128 stands for zero in the data rows.
What is the hidden score of each row? Scores go from 0 to 30, and 15 is about the middle. The score is a weighted sum of the row's numbers plus the product of two more (or one squared), each taken from its middle value.
[ 86  89 150  92  79 123  99 103 147  82 159 147 166 143 190 119  41 115
  97 116 199 105 159 196 138 141  89 137  79  76  84 131] >> 14
[103 146 168 141 190  85 190 133 203 130 169 163  63 147 147 180 178 123
  99 163  88 145 163 146 151 148 187 152  81 187 181 111] >> 11
[122 133  97 129 129 107 134 150 151 150 169 122 128  87 104 148 162 164
 153  99  56 170 148 131  85  84 215 158 144 165 196  47] >> 16
[205 194  93 106 122 192 166 180 126 125  57  57  63 123 145 118 138 146
 149 119 111  99 113  80 166  89 135 107 142  87 157 190] >> 16
[193 186  89 106 139 174 163 186 130 136  57  66  62 139 154 127 140 158
 150 125 100 103 125  83 161  82 132  93 137  69 172 176] >> 13
[135 203  94 155 172 172 155 157 153 141 107 120  89 138  96 113 139 133
 147 174 148  58 158 121 126 146  99  64  97 122 113  99] >> 16
[ 80 136 192 132 150  80 169 104 186 133 128 107  91 153 123 171 142 141
  89 147 153 150 152 125 136  95 171 196  58 152 132  82] >> 22
[187 120 113 136  90  95  66 158  76 121 107  52 111  73 149  84 116 138
 114  80 149 184  98  30 176  86  96 140 185 111 119 200] >> 13
[ 98 154 150  96 182  91 174 107 205 117 144 135  77 117 168 151 139 117
  61 151 105 159 160 170 171 152 167 157  91 204 172 137] >> 8
[116  90 184 119 181 128 162  85  90 170  61 156 135 177 112 178 142  91
  98 168 130 122  84 165 126 204 130 115 108 167 115 166] >> 23
[170 183 158 106 175 151 150 170 149 183 110  35  74  92 151 149 173 116
 163  84 118 155  81  65 138  35 160 162 152 151 183 127] >> 10
[162 186 156 107 134 130 135 148 160 157 126  34  76  85 158 130 151 132
 109 101 129 173  99  77 151  39 158 200 152 148 194 153] >> 9
[132 121  51 132 139 101  60 119  73 117  98  90 170  48 114 122 113 134
 177  43  88 193 122  96  82 125 141  77 159 152  79 101] >> 17
[115 126  99 117 140 102 131 148 173 146 154 117 128  89  92 148 165 172
 157  95  49 184 144 141  88  72 224 166 150 172 175  43] >> 17
[ 87  90 160 129  79 127 114 137 145  79 188 193 154 191 161 154  78 115
 149 146 182  90 141 155 131 144 102 149  92  57  92 111] >> 13
[ 86 107 126 144 142  55  63  76 111  85 108 111 146 110 132  99  78 123
  66 119 184 179 163  97 150 128  84 144  83 121  53 152] >> 15
[116 162 117  98 164 128 171 114 164  95  57 112  94 176 128 151  86 167
 106 159 153  95 178 150 153 138 134  88  45  86 123 142] >> 11
[112 122 125 183 158  67 119 131 120  90 150 178  99 137 127 138 155 121
 118 130  96 144 147  99 166 189 118 117 122 152 106 153] >> 17
[155 162  28  95 134 138 142 151 142 111  62 112 115  99  97 133 101 193
 164 113  70 126 168 176 104 121 180  65 116 119 159 102] >> 14
[126 160 107 106 108 101 155  92 167  71  64 107  92 155 147 108  79 191
  51 166 165 105 188 160 172 130 128 123  48  78 133 156] >> 11
[117 111 135 161  93 176 122 186 141 125 233 195 173 153 129 108 152  77
 190 146 175  50 131 139 112 153  73 117 151 111  88  78] >> 16
[179 116 139 123  47 177 113 209 109 125 189 154 124 150 186 152 119 103
 204  95 139  85  98  88 146  81 112 154 178  47 147 150] >> 13
[105  97 170 146 117 162 104  61  85 185 140 134 164 138  77  87 147  83
  96 191 176 111  80 139  85 153  86 141 153 157 105 135] >> 9
[ 87  99 134 121 139  53  69  68  97  75 105 116 145 107 129  90  84 138
  62 122 172 176 153 112 155 113  84 144  87 112  59 161] >> 20
[102 119 143 159  83 175 116 153 139 132 233 209 178 152 120 102 135  78
 183 158 174  44 129 146 100 144  71 128 151 109  85  60] >> 12
[ 92  97 131 128 128  59  65  67 100  83 104 105 143  97 136 102  71 140
  72 121 181 181 146 102 157 130  80 135  84 124  65 165] >> 11
[181 195 165  98 179 162 153 164 149 183 127  23  78  92 157 154 168 116
 144  79 116 161  92  66 145  42 159 164 147 134 172 131] >> 21
[118 153  88  72 131 102 108 114 171 137 137  87 128  44 119 126 131 157
 121  89  74 204 155 160 106  59 206 150 146 167 198  63] >> 11
[106 154 116 141 145 122 178 138 162  83  96 160  83 199 120 151 100 196
  86 176 136  93 191 134 149 149 148 133  46  74 135 130] >> 18
[130  98  48 130  96  64  28 103  83  94 117 102 172  36  90  98 102 163
 119  69  78 210 148 124 103 121 136 101 186 138 124 122] >> 25
[185 125 118 165  93 112  81 169  71 127 144  98  98 108 140 118 169 129
 160  80 121 161  92  19 156  76 104 157 184  96 105 180] >> 17
[ 94 156 168 145 189  93 210 145 200 133 161 150  67 158 150 185 182 124
 104 158  75 151 142 157 158 145 176 155  95 188 176 107] >> 13
[104 169 149 133 159 127 148 108 185 165 173  82 117  85 107  90 170 115
 102 152 161 134 141 116 114 109 117 161 110 193 134  72] >> 7
[106 163 158  94 220 114 203 111 194 135 126 109  85 125 154 183 171 115
 127 131  93 152 141 152 167 151 162 128  81 216 158 108] >> 6
[129 160 107 150 156 104 197 149 176  75 112 191  59 181 137 157 147 178
 103 194  82  85 180 158 176 191 161  89  77 108 173 168] >> 15
[128  79  70  79  44 124  72 133 133  79 176 165 198  76 166 105  45 139
 161  92 110 135 142 193 100 100 143 107 177  82 140 105] >> 13
[ 99 106 176 140 120 167 123  79  88 195 138 122 170 146  71  81 146  74
 102 176 186 106  76 151  98 157  83 152 138 158  91 132] >> 13
[120  87 176 188 127 175 139 107  86 198 151 169 159 183  51 105 187  96
 124 188 161  90  81 116  72 148  99 155 155 152  99 102] >> 18
[ 95 145 171 142 185  99 205 125 201 124 167 154  70 141 137 177 190 137
 108 147  81 146 155 126 157 159 179 151  94 195 177  96] >> 10
[114 113 111 150 163  60 103  99 119  71 115 127 114 112 159 116 110 114
  75 117 106 174 153 124 172 184 102 112 126 167  93 181] >> 16
[131 151  91  95 132  92 116 121 166 140 136  87 128  40 114 128 139 160
 112  95  71 203 153 159 100  80 210 139 140 175 180  69] >> 14
[180 109 147 141  55 166 123 214 113 124 203 153 130 142 186 123 118 104
 199 102 128  94  85  87 150  79 107 142 192  56 148 155] >> 18
[180 177 159 100 182 158 164 175 146 180 118  26  75  91 169 148 169 107
 149  72 115 157  85  53 140  47 157 173 143 156 178 123] >> 17
[106  86 134  97 110 130 135 123 159  71 168 199 161 140 218 138  82 103
 123 139 138 111 141 200 171 191  98 108 123 116 119 162] >> 9
[108 140  92  80 125  83 109 102 166 135 131  81 131  55 122 121 126 171
 119  94  72 203 155 158 100  81 207 149 136 186 190  61] >> 9
[126 128 138 129 130 194 124 145 138 141 175 152 196 123 143 123 122  69
 179 123 182  58 123 148 112 150  61  88 138 114  62  72] >> 21
[ 94 102 135 139 133  66  63  61 103  76 103  93 145 111 145 107  80 131
  62 108 182 180 156  99 157 120  92 149  89 122  74 165] >> 12
[135  85  71  77  98 170  85 160 116 101 150 163 204  91 155 150  81 116
 221  70 108 131 128 194  75 116 140  72 168 121 133  62] >> 12
[ 90 101 142 187 138  66  81  92  95  88 136 147 127 139 109 138 112 140
  97 109 167 151 155  82 135 129 104 149  91 117  61 124] >> 17
[124 129 108 114 132 107 136 130 174 140 154 123 110  94  92 160 179 183
 152 104  60 180 150 140  89  83 226 150 132 174 200  36] >> 11
[182 116 127  88  40 165  91 171 114 106 162 117 134 108 197 105  83 102
 154  94 160 105  89 113 173  72  85 150 189  69 148 178] >> 9
[184 124 131  89  86 185 108 193 105 134 148 106 157 116 197 129  93  87
 207  58 147  91  73 102 133  92  80 120 179  74 137 159] >> 13
[135 180  88 156 114 144 160 130 162 111 118 117 105 125 107  64 142 158
 100 182 161  80 166 139 143 137 106  92 108 102 130 122] >> 15
[189 104 174 157  90 166 126 162  63 193 109 118 113 171 102 122 160 113
 140 141 131 126  27  77 126  82 135 180 186 114 161 185] >> 24
[127  75 116  88 133 142 113  94  57 183  61 126 193 121  77 138 123 121
 158  97  90 146  81 168  40 127 169  91 147 141 142 111] >> 24
[ 93 120 137 116 162  93  75  89  92 104  94  90 152 129 117 134  97 131
 108  95 175 163 142  84 128 130  82 104  85 117  38 141] >> 14
[120  87 180 103 145 125 136  58 104 140  93 178 141 175 134 138 114  93
  66 168 127 129  91 182 146 205 130 142 122 165 169 195] >> 13
[119  78 111  99 126 148 100  82  70 175  87 123 189 126  82 128 119 112
 149 105  93 156  71 172  51 128 174 106 170 156 133 104] >> 18
[109 103 176 187 116 172 129 108  88 202 166 171 154 183  48 103 187  86
 141 185 170  85  71 123  71 162 104 146 148 146  93  91] >> 16
[139  60 114 144  84 133 106 102  76 164 119 160 176 144  69 138 138 150
 150 116  79 147  92 160  56 122 184 150 179 136 159 105] >> 19
[ 98 133 132 129 128 189 118 146 135 140 179 156 201 120 153 109 127  64
 195 118 180  61 119 138 102 146  56  89 145 130  73  83] >> 6
[120 124 115 146 150  68  97  89 120  71 115 154 127 113 148 120 114 101
  83 107 109 174 151 136 168 186 101 114 131 157 106 186] >> 16
[110 116 125 146 188  85 121 101 118 102  96 135 130 110 148 156 144 101
 134 108 103 160 138 108 167 191 106  72 121 159  80 170] >> 10
[102 162 164  95 231 106 176 108 188 143 115 114  86 117 152 188 157 100
 112 141 103 143 141 157 150 158 163 138  76 212 159 105] >> 9
[ 80 141 179  92 157  75 143  82 193 124 112  81 112 121 154 132 116 137
  53 130 149 180 169 127 154  97 144 192  64 156 126 114] >> 18
[132  84  50 158  97  73  58 147  70 106 153 156 151  82  84 111 139 169
 170  84  60 190 147 104  92 115 152 101 178 119 122  91] >> 21
[104  82 184 144 141 115 172  86 101 152 129 208 117 199 116 177 149  98
 103 173 109 103  95 168 148 188 139 153 114 156 132 174] >> 14
[132 159  95 154 151 110 208 147 184  72 106 198  47 175 121 163 151 166
 106 200  67  81 184 165 175 191 161 100  97 109 180 168] >> 12
[196 130 120 148 141 144  64 158  72 140  97  55 122  74 142 119 133 112
 169  47 138 170  85  14 146  88  94 134 173 118  96 185] >> 16
[111 124 141 168  87 174 119 169 147 127 224 197 164 146 126 107 138  94
 203 142 181  56 132 139 102 148  67 108 146 108  87  64] >> 12
[126 146  84  84 135  96 121 117 160 138 145  83 142  48 104 120 130 169
 113 103  70 199 149 159 100  75 207 159 146 179 193  63] >> 15
[121 109 171 148 144 183 133  83  78 216 115 110 170 145  76 113 165  63
 135 161 181  91  72 136  77 160  85 121 144 167  82 101] >> 12
[198 142 124 176  98 118  83 182  73 126 153 104  90 106 119 126 159 153
 145  80 122 164 102  22 142  84 112 157 182 103 112 178] >> 21
[178 129 138  94  93 194 110 202  97 135 145 105 159 111 210 144 100  87
 203  61 149  91  75 103 151  84  91 111 184  81 136 164] >> 12
[ 95 110 129 129 163  78  84  94  85 104  94 110 158 113 129 144  94 116
 120  92 169 151 134 106 133 141  91 104  98 116  47 145] >> 13
[ 84  58 187 120 111 103 109  25  96 147  74 131 171 171 108 107  86 121
  40 166 181 140 101 160 128 130 107 174  86 125 106 163] >> 14
[135 194  90 151 165 177 165 149 151 138 119 100 106 126 105 100 159 123
 149 164 137  66 152 124 120 155  98  66 102 122  92 115] >> 16
[114 113 114 134 171  71  98 103 123  79 112 146 117 113 141 107  99 118
  92 121 113 179 148 114 161 190  92 111 128 151 100 190] >> 16
[ 98 146 166 135 185  92 208 129 197 136 167 165  74 143 130 168 183 136
 109 141  79 157 155 158 175 161 188 166  92 183 168 105] >> 25
[ 90 105 135 134 126  56  59  68 105  74 104 107 153  97 123 105  84 128
  58 124 174 171 157 102 158 130  81 142  98 114  54 158] >> 14
[151 175 167 137 136 125 171 184 151 171 165  75  64 110 154 156 200 130
 153 103 103 153  97  48 149  52 176 194 150 140 193 128] >> 12
[134 113  50 132  93  69  40 115  93  88 106 102 177  44 109  93 102 162
 126  68  86 205 156 131 104 101 139 101 184 137 108 124] >> 16
[106 184 162  98 227 110 204 119 206 133 101 106  76 138 146 184 170 102
 105 128 103 148 140 159 166 168 170 131  87 198 155 116] >> 11
[202 173  82 108  92 141 150 186 134  98  74  70  68 133 151  98  99 179
  95 135 119 114 130 109 184  80 140 135 159  63 191 208] >> 18
[167 167  26  94 133 147 146 152 140 107  54 105 138  83  98 130 112 192
 161 109  58 123 171 148  89 114 183  60 137 107 161 104] >> 15
[ 96 106 134 136 132  61  73  65  98  85 115 107 141 104 145 106  82 146
  69 102 170 185 155 106 158 127  90 130  95 115  67 165] >> 16
[ 98 157 121 148 123 117 174 137 163  77  89 148  75 202 126 129 109 203
  97 193 132  84 189 157 147 137 144 123  42  74 137 140] >> 22
[113 170 164  99 227 113 195 112 195 145 126 108  88 117 155 168 156 105
 116 144  88 145 143 142 161 158 165 140  81 215 142 112] >> 14
[144 169  31  96 129 131 135 151 135 117  61 111 127  90 110 127  97 188
 158 118  58 129 173 164  97 113 186  58 130 111 163 101] >> 14
[133 201  90 146 168 166 157 149 147 128  99 112 101 120  89  91 163 142
 133 177 149  65 166 136 119 153  99  68 119 111 107 114] >> 13
[111 111 172 144 154 193 144  77  81 217 117 116 178 146  78 111 176  62
 136 144 174  91  69 136  76 153  91 132 136 149  80 117] >> 15
[113 109 106 139 163  63  98  97 126  70 118 145 116 107 146 129 110 120
  85 116 110 176 162 105 199 197 100 115 124 147  93 187] >> 21
[113  76 193 153 141 113 178  87 100 149 126 203 108 210 107 150 159 100
  98 189 109 115  84 160 139 212 149 151 114 154 140 168] >> 25
[114  96  79  86  78 171  88 169 116 103 146 154 206  86 163 136  79 135
 219  62  93 128 125 178  95 127 143  69 173 103 132  78] >> 12
[126 111  76  74  94 152  93 149 123 111 157 159 213  92 157 149  86 123
 214  56  88 116 126 178  79 111 141  86 160 122 132  70] >> 12
[186 113 167 109  89 153 104 118  62 184  99  95 123 145 129  92 125 106
  87 122 149 141  42  97 143  80 117 183 180 113 166 213] >> 19
[ 99 104 133 113 125  54  65  66 110  80  95 102 155  97 137 101  72 133
  63 110 181 180 163  95 154 136  75 136 105 124  59 151] >> 17
[106  93 145 175 136  57  88 102 102  99 130 134 136 147 110 133 133 143
 109 116 161 157 159  87 130 140  94 139  92 119  65 123] >> 17
[106 101 129 186 151  67 125 126 116  77 140 182 107 134 126 158 156 137
 121 134  97 155 149 109 156 193 125 115 118 154 105 164] >> 14
[152 166  91 121 121 108 187 139 180  58  88 159  60 156 155 131  97 153
  56 189  98 105 187 169 201 186 139  85  86 129 182 186] >> 10
[105 175 103  96 134 108 151 102 173  75  67 125  81 160 140 118  71 169
  42 177 151 112 192 148 171 139 127 128  54  86 129 160] >> 13
[ 89  71 199 146 106 132 132  67  86 159 111 147 129 214  87 153 128 127
  80 175 176 114  91 142 100 151 132 175  94 102 107 137] >> 18
[111 107 178 155 159 190 130  85  86 219 117 115 168 150  77 121 176  71
 136 164 175  96  68 121  60 151  87 106 137 169  84 107] >> 9
[128 193  85 148 122 148 158 143 171 106 122 119  92 126  85  69 142 144
  97 184 152  80 175 131 138 145 102  98 113 115 139 118] >> 13
[113 120 140 116  83 172  94 141 139 119 209 154 188 113 155  75  97  85
 146 125 196  68 133 149 119 143  59 118 152 112  97  92] >> 17
[114 101 180 193 119 155 130 108  86 198 163 158 141 174  53 115 195  96
 123 187 171  85  77 124  86 153 105 158 154 155 108 104] >> 14
[105 130 136 137 121 203 121 134 131 138 192 150 193 117 143 114 128  59
 204 108 185  50 116 144  91 139  52 100 153 123  70  70] >> 9
[113 113 134 135  83 173  95 142 130 109 204 163 190 117 146  82  95  75
 157 138 202  72 126 157 124 147  53 105 158 119  79  91] >> 11
[125 179  90 103 152  98 176 117 179  59  75 164  69 170 144 130 114 179
  69 187  93 119 183 172 202 194 140  95  88 119 169 200] >> 11
[107 100 170 153 114 165 110  81  94 185 140 129 167 147  72  78 151  68
 102 177 189 102  76 135  91 152  79 145 149 147  97 123] >> 12
[210 183  90 109  87 134 129 180 143 102  82  67  65 128 145  87 110 167
 113 131 116 117 133  84 181  88 129 138 139  70 196 210] >> 15
[186 112 140 129  50 170 118 216 115 118 187 148 134 143 185 142 116 112
 192  91 132  79  88  93 135  77 104 155 186  51 162 144] >> 16
[101 111 185 151 161 179 130  90  83 211 121 128 171 158  61 105 166  69
 137 159 180  96  63 127  65 155  90 128 126 171  81 104] >> 16
[133  85 102  94 119 153  97  90  57 193  71 117 186 120  85 137 117 127
 158 110  85 157  71 173  49 124 164 111 163 153 145  99] >> 21
[132 172 107 160 151 104 213 156 160  76 103 182  64 184 133 172 152 170
 104 193  76  83 191 160 162 194 169  88  94 113 164 171] >> 16
[129  61 110 149  72 130 104  94  64 172 104 163 179 145  58 142 151 138
 153 117  82 156  89 160  43 130 183 148 169 141 154  99] >> 24
[ 99  90 171 192 116 175 123 107  81 193 160 166 157 174  61 108 187  92
 127 167 164  81  70 121  74 150 103 160 151 148 100 102] >> 16
[128  70 110 101 113 148 103  86  68 181  80 119 189 124  83 134 142 123
 153  95  84 148  75 155  62 131 174 106 158 166 144  99] >> 15
[185 123 117 139 101  93  58 148  67 119 126  59 114  71 145  87 126 119
 109  60 132 180  93  29 163  83  88 148 208 109 111 204] >> 20
[141 173  88 104 128 101 181 127 178  56  89 157  65 146 155 124 117 170
  78 187  90 105 178 188 206 193 147 112  79 121 180 193] >> 11
[125  91 146 133 101 135 155 165 166  78 204 237 141 177 173 165 108 103
 156 145 110  75 146 192 172 198 122 121 117 115 147 128] >> 25
[147  77 101 110 119 139 105  84  75 181  69 117 195 121  81 143 132 133
 148 100  94 159  62 162  43 131 176 121 166 164 131 109] >> 21
[125 143  83  89 129  95 126 115 164 137 137  92 144  52 118 121 124 144
 110  97  75 207 154 159 112  70 204 153 138 191 187  60] >> 12
[121  83 174 180 117 156 132 102  73 198 153 169 155 187  58 116 192 101
 131 184 169  82  76 143  62 166 109 161 150 148 100 109] >> 20
[169 104 171 114  80 156 116 117  63 179  99  69 125 140 141  96 126 112
  95 116 144 140  37 101 125  87 114 172 179 113 157 197] >> 20
[ 86  80 198 109 151 139 120  52 101 173  70 122 162 178 105 144 101 110
  95 157 173 121  77 150 105 150 111 148  79 134  82 141] >> 17
[175 116 135  91  44 174  91 180 119 112 170 115 144 102 205 112  75  95
 152  85 169 112  98 110 155  64  87 148 192  64 141 175] >> 10
[161 175 162  94 166 150 164 178 132 189 123  33  83  92 151 148 167 105
 135  76 117 161  87  68 150  50 157 168 154 163 167 125] >> 15
[103 164 162 100 231 105 199 109 207 140 112 119  82 121 153 176 155 114
 111 120  91 150 145 155 157 155 171 121  83 205 140 112] >> 12
[170 170 167 129 129 128 169 201 155 182 165  65  58 128 137 155 187 143
 154 106  99 151 105  55 136  48 176 205 161 136 201 116] >> 16
[ 97 150 161  92 175  75 182 106 210 110 129 123  82 111 162 137 155 124
  73 143 100 166 155 158 169 143 164 154  85 203 179 132] >> 14
[ 88 105 147 171 139  60  97  89 110  94 137 138 133 143 116 141 128 149
 102 123 153 163 155  92 134 149  98 144  87 118  70 136] >> 14
[157 182 169  98 178 151 152 164 144 188 107  35  82  86 155 143 166 113
 162  79 113 155  88  59 145  30 161 179 145 158 166 120] >> 20
[ 93 108 140 132 171  89 103  69  91 109  88  94 140 115 130 136 106 116
  99 101 170 158 140  84 138 139  85  99  86 128  38 139] >> 12
[131 165  97 186 123 166 178 165 153 127 160 155  82 151  86  95 174 161
 140 191 135  58 165 133 127 151 120 115 111 110 127 111] >> 19
[128 117 125 184 154  72 122 113 116  92 148 176 103 125 124 137 148 123
 122 128  87 149 152  99 154 187 119 120 124 154 107 151] >> 18
[170 175 164 131 118 131 157 205 150 176 157  69  65 116 140 158 194 134
 139 101 107 153 100  44 144  36 177 197 152 141 188 117] >> 15
[115 145  98 126 129 104 138 146 151 145 166 126 130  94  85 160 166 182
 163 101  61 182 149 140  82  89 227 155 140 169 192  40] >> 15
[129 107 132 108  82 167 101 146 143 119 212 151 190 106 150  81 100  91
 152 151 178  78 129 153 118 148  57 111 154 109  92 100] >> 13
[ 95 100 141 169 132  78  70  96 104  98 139 136 137 145 114 132 125 134
 102 106 167 151 150  97 132 135 105 142  96 120  55 140] >> 18
[116 157 102 108 121  96 157  89 160  69  73 122  92 163 130 119  58 173
  39 189 146 118 188 167 175 137 125 128  54  80 132 157] >> 14
[178 168 157 144 140 137 164 190 141 181 169  78  62 126 143 160 196 146
 138  98 110 156 101  65 153  40 171 206 157 146 185 127] >> 21
[125  81 187 169 140 135 167  90 106 150 114 192 116 202 111 170 158 108
  92 190 115 115  97 168 140 203 148 138 106 152 147 165] >> 16
[116 140 120 135 126 104 165 137 156  87 102 150  81 186 112 139 112 193
  94 188 142  99 190 141 151 136 143 130  49  80 134 136] >> 16
[176 116 136  88  90 197 113 195 105 139 153 116 143 120 206 142 107  95
 197  66 149  95  81 105 131  76  87 134 185  72 133 150] >> 13
[119 182  84 188 128 153 171 162 157 128 153 161  85 157  79 100 170 155
 137 187 140  65 173 123 119 149 117 104 119  90 121 102] >> 24
[141 172 102 154 152 119 194 157 177  71 102 196  46 178 132 159 139 179
 114 189  75  89 184 177 175 201 160  91  81 109 178 158] >> 16
[188  95 172 140  87 174 151 157  54 205 124 130 119 175 103 131 163 120
 138 131 140 122  43  64 106  90 134 185 185  96 178 181] >> 20
[134 183  91 184 137 155 169 182 158 122 146 153  90 156  97 106 171 174
 145 190 130  60 170 121 123 145 116  96 112  99 129  99] >> 17
[ 98 108 137 137 171  91  81  75  96 102 103  86 136 108 140 134 117 125
 126 101 163 165 140  97 134 129  88 122  96 143  46 133] >> 17
[ 96 190 150 134 168 121 144 114 190 163 181  84 110  78 118  98 180  98
  96 145 165 139 143 116 123 107 121 165 119 180 135  59] >> 10
[133 177  91 189 139 166 174 173 151 122 151 157  93 163  69  94 181 166
 139 183 131  49 164 115 122 150 121 115 104 103 123 106] >> 28
[124 123  43 123 135 102  57 116  75 123  95 114 168  44  99 120 100 137
 178  53  82 194 131 100  82 100 143  87 175 139  92 101] >> 15
[177 133 151 102  90 199 115 198 105 128 151 110 134 129 205 123 117  86
 213  70 155  97  89 111 139  86  88 122 170  71 133 157] >> 20
[133  82 114 103 105 148 103  76  72 174  69 120 188 118  76 137 125 130
 163 109  92 149  73 153  52 132 174 117 166 154 139 102] >> 28
[ 97 120 131 138  75 166 108 150 136 120 201 160 192 113 159  77 107  69
 154 131 200  79 133 158 113 142  64 104 158 126  98  98] >> 6
[123  79  72 109  49 136  88 168 110  97 196 198 191 114 137 145  83 141
 202  89  83 117 137 174  87 116 152 109 169  95 156  62] >> 16
[113 103 169 153 118 156 110  67  90 183 131 126 178 135  66  77 148  75
  96 176 193 103  73 146  96 147  84 148 137 160  98 137] >> 12
[173 122 141  91  81 193 118 200 109 141 143 105 154 121 196 143  98  87
 204  74 165  96  77 104 150  99  89 124 178  78 135 149] >> 9
[ 89  97 140 143 115  61  65  74 113  87 106 124 152 108 133 111  91 140
  64 123 181 182 160  90 150 137  81 130  89 117  73 144] >> 10
[178 114 131  93  47 163  89 174 119 114 161 110 143 112 220  99  81  95
 156  79 162 116  89 120 161  85  89 137 171  66 149 183] >> 12
[133 170 100 154 143 112 206 152 185  64 100 204  55 201 128 148 139 180
 108 183  71  79 182 165 172 195 151  92  82 107 166 164] >> 17
[105  98 172 190 118 162 144 112  79 197 157 168 148 183  55  95 191  81
 126 183 177  83  81 130  49 162 101 149 151 156 103  98] >> 28
[118  95 132  95  98 126 130 135 159  61 175 199 157 135 210 127  63  97
 120 145 124 101 158 200 179 182  95 117 114 133 127 157] >> 13
[111  99 175 153 154 188 127  83  74 216 111 109 163 154  64 116 175  62
 130 162 163  90  64 134  80 146  80 125 134 160  82 107] >> 15
[140  94  71  74  92 167  92 152 114 111 134 159 213  90 161 138  71 113
 205  67  83 119 125 175  84 107 144  70 160 114 122  71] >> 16
[180 175 161 134 124 123 172 196 163 174 167  74  60 112 149 160 182 137
 140 106 111 149  95  63 150  33 180 197 162 125 188 121] >> 14
[107 113 131 122  88 160 113 142 154 113 212 152 187 111 157  82 105  81
 149 123 192  70 130 149 119 142  60 102 155 111  84 101] >> 21
[196 141 118 134 137 118  77 151  71 142 102  53 110  77 142 130 146 103
 166  58 130 170  81  18 141  77  98 118 182 114 101 177] >> 13
[139  92  64 173 101  74  52 138  78 110 140 152 164  72  85 120 132 168
 166  78  75 182 142 101 100 107 155 111 176 122 118  95] >> 23
[119 161 103  87 184 121 141 132 157 156 116  75 135  67 113 147 150 148
 160  79  62 186 137 138  86  78 209 119 147 190 170  49] >> 15
[176 113 143 126  61 169 107 218 109 126 182 153 133 133 186 145 119 103
 196  96 138  88  92  80 152  93 115 148 175  66 160 151] >> 12
[150  98  61 174 110  77  63 141  87 103 147 143 159  73  91 125 133 171
 169  77  83 189 141  92  96 110 147 110 180 129 116  97] >> 20
[112 139  99 130 129  98 134 162 165 158 162 114 115  80  98 154 171 169
 155 108  57 183 151 145  78  63 224 159 140 167 197  41] >> 13
[136 183  92 145 130 141 149 129 151 114 113 125 104 127 104  75 147 152
  95 173 154  94 174 127 140 146 105  90 104 114 141 123] >> 14
[ 87  97 156  76  84 120  99 110 151  74 149 156 183 156 185 112  35 101
 101 129 183 111 163 173 160 120  83 133  89  85  84 130] >> 15
[119 114 128 173 161  69 118 125 106  88 150 184 108 126 128 142 147 129
 115 131  94 152 148 110 148 191 119 121 129 151 110 162] >> 19
[103 110 169 156 154 186 121  89  75 212 109 119 179 145  60 124 175  58
 134 163 178  84  65 123  76 157  89 118 130 172  71 112] >> 9
[121 159 100  82 169 131 135 133 157 167 106  72 135  62 111 155 142 152
 177  78  56 186 138 145  91  79 203 120 136 182 160  44] >> 13
[152 154  20  81  85 115 120 135 153  81  83 124 121  77 117 108  84 205
 117 125  68 152 182 174 128 113 179  86 131 104 189 121] >> 11
[160 154  38 139  88 112 155 162 136  90 103 161 105 129  94 130 121 213
 157 141  47 124 175 161  95 121 199  98 140  72 194  89] >> 22
[143 152  25 101  85 110 130 141 160  86  83 110 130  97 112 103  72 212
 128 132  58 157 176 177 114 113 182  75 135  93 184 116] >> 17
[133  79  70 131  56 146  91 173 121 101 186 203 194 117 136 144  85 148
 211  92  82 118 141 193  84 115 154 107 171  90 150  48] >> 21
[155 153  28 111 130 131 146 136 136 116  56 107 123 104  93 109  97 193
 156 121  61 138 162 151 110 118 186  60 135  96 160 105] >> 20
[118 111 133 130  76 164 104 148 142 116 209 153 192 130 166  85 102  83
 153 138 184  79 139 147 122 148  51 111 158 109  93 106] >> 13
[114 111 175 143 152 193 133  76  71 215 120 132 156 150  71 102 160  59
 130 162 177  94  64 128  64 153  88 123 142 154  84 111] >> 16
[114 168 110  91 121 101 152  96 174  72  71 114  92 166 154 116  71 189
  40 176 149 112 191 157 167 134 125 135  50  92 130 161] >> 16
[121 138  97  86 119  99 118 113 154 135 146  81 140  55 115 123 128 184
 111 105  68 198 153 148 101  66 197 157 144 177 184  50] >> 13
[114 100 136  91  88 122 137 128 160  62 165 201 153 133 214 143  63  85
 103 127 131 104 145 193 185 194  99 101 123 110 126 169] >> 11
